In the data rows, the value 128 means zero.
Here are some points, each followed by its number:
[128 128 162 160 171 130 164 155 161 129 151 138 128 136 148 147 159 131 131] 0
[134 128 128 132 150 131 196 147 178 188 129 178 177 192 255 218 165 148 163] 1
[128 128 155 153 187 128 163 161 166 146 152 153 128 140 149 145 162 145 139] 2
[142 209 207 169 128 135 155 136 138 136 177 128 129 147 145 134 169 128 129] 3
[193 136 148 128 173 220 139 178 128 224 172 214 226 197 192 158 128 214 211] 4
[198 128 144 128 169 210 128 203 128 213 177 214 198 183 142 156 128 222 206] 5
[153 163 148 174 128 139 129 128 197 128 137 131 128 132 141 128 172 128 128] 6
[156 204 212 159 146 155 155 145 128 159 192 147 151 162 147 131 156 151 151] 7
[128 134 171 171 136 128 186 128 143 150 128 168 164 154 145 182 139 165 135] 8
[196 132 154 142 201 214 136 198 142 214 187 209 223 187 139 145 132 218 214] 9
[128 139 169 196 149 128 167 148 192 128 128 168 159 145 145 152 147 137 128] 10
[128 143 199 221 161 128 197 130 142 134 128 199 217 168 166 163 128 174 149] 11
[153 227 208 152 150 156 173 148 128 185 194 150 148 172 171 136 155 156 158] 12
[128 128 150 202 154 128 157 137 201 128 128 162 145 135 128 162 156 141 128] 13
[128 128 136 162 188 128 168 170 153 136 140 151 131 139 158 160 156 135 139] 14
[128 132 155 176 146 128 193 149 131 145 128 134 144 128 149 172 165 134 128] 15
Which five points above are nearest to each new point by angle, seen from the average point of the numbered points? Their numbers follow each, nearest first.
[193 135 132 141 128 147 128 149 196 128 185 128 144 128 133 128 212 128 129] -> 6 0 2 13 3
[211 195 133 189 176 178 128 174 203 151 147 149 154 144 134 187 184 155 168] -> 6 13 9 5 4
[191 164 135 169 133 149 130 140 206 128 161 128 129 130 131 128 203 128 128] -> 6 13 0 3 10
[138 166 158 167 128 147 134 128 180 128 189 128 128 146 158 128 176 128 128] -> 6 3 0 7 13
[178 129 128 158 130 138 128 128 165 128 163 128 148 128 129 128 217 132 128] -> 6 0 13 2 3
[146 156 166 169 131 137 145 131 189 134 141 136 137 142 143 137 162 136 131] -> 6 13 10 0 3
[139 130 137 163 150 143 174 160 147 159 141 152 151 138 150 180 167 155 142] -> 15 14 0 8 2
[153 211 207 167 129 137 155 131 145 136 184 128 128 147 145 128 174 128 128] -> 3 7 12 6 0
[128 128 128 149 151 128 229 129 212 183 128 169 163 210 255 224 204 128 145] -> 1 8 15 14 10
[128 134 164 167 140 129 181 136 148 149 128 165 157 154 149 174 141 160 135] -> 8 15 10 13 11
[128 128 161 172 154 144 149 161 172 128 139 137 128 128 141 142 154 128 128] -> 0 6 2 13 14
[128 145 192 191 129 128 190 128 135 139 128 170 172 151 144 166 136 159 132] -> 8 11 15 10 13
[146 150 134 173 141 140 137 165 176 130 135 131 135 130 130 154 184 130 133] -> 6 0 13 14 2
[178 153 140 162 159 160 128 161 169 150 151 145 173 167 132 167 184 150 165] -> 6 9 5 13 4
[128 128 140 172 147 128 184 148 152 148 128 143 140 128 150 184 177 143 128] -> 15 14 0 13 8
[200 224 128 215 154 146 128 159 243 128 128 128 128 128 128 194 222 128 142] -> 6 13 10 3 0
[128 128 151 174 154 128 196 156 128 139 135 140 156 133 134 180 173 140 128] -> 15 14 0 8 13
[128 128 148 172 159 128 189 155 137 138 134 144 150 136 137 173 171 143 129] -> 15 14 0 8 2
[178 128 136 138 133 143 132 153 192 131 186 130 133 128 128 134 195 128 129] -> 6 0 2 13 3
[130 161 184 181 143 130 191 134 136 141 141 159 160 161 154 159 144 148 128] -> 8 15 11 3 10
[128 143 184 188 131 128 196 131 130 149 128 157 163 153 151 168 131 150 130] -> 8 15 11 10 13
[128 139 173 173 146 128 185 142 138 149 128 174 169 159 167 167 137 162 139] -> 8 11 15 10 1
[176 153 146 136 128 141 137 145 179 129 205 128 131 138 140 128 198 128 129] -> 6 3 0 2 7
[128 142 159 202 151 128 184 128 153 147 128 196 199 161 151 172 128 182 150] -> 11 8 10 13 1
[128 134 160 173 161 134 157 158 163 128 132 140 128 128 130 155 155 128 129] -> 0 13 14 2 15
[128 133 169 170 140 128 186 131 143 152 128 168 164 155 145 177 137 167 136] -> 8 15 11 10 13
[164 136 142 155 164 164 131 168 178 144 158 139 167 137 133 149 167 141 151] -> 6 0 2 13 14
[192 157 128 167 133 147 130 141 198 128 163 128 132 128 138 128 210 128 128] -> 6 0 13 3 2
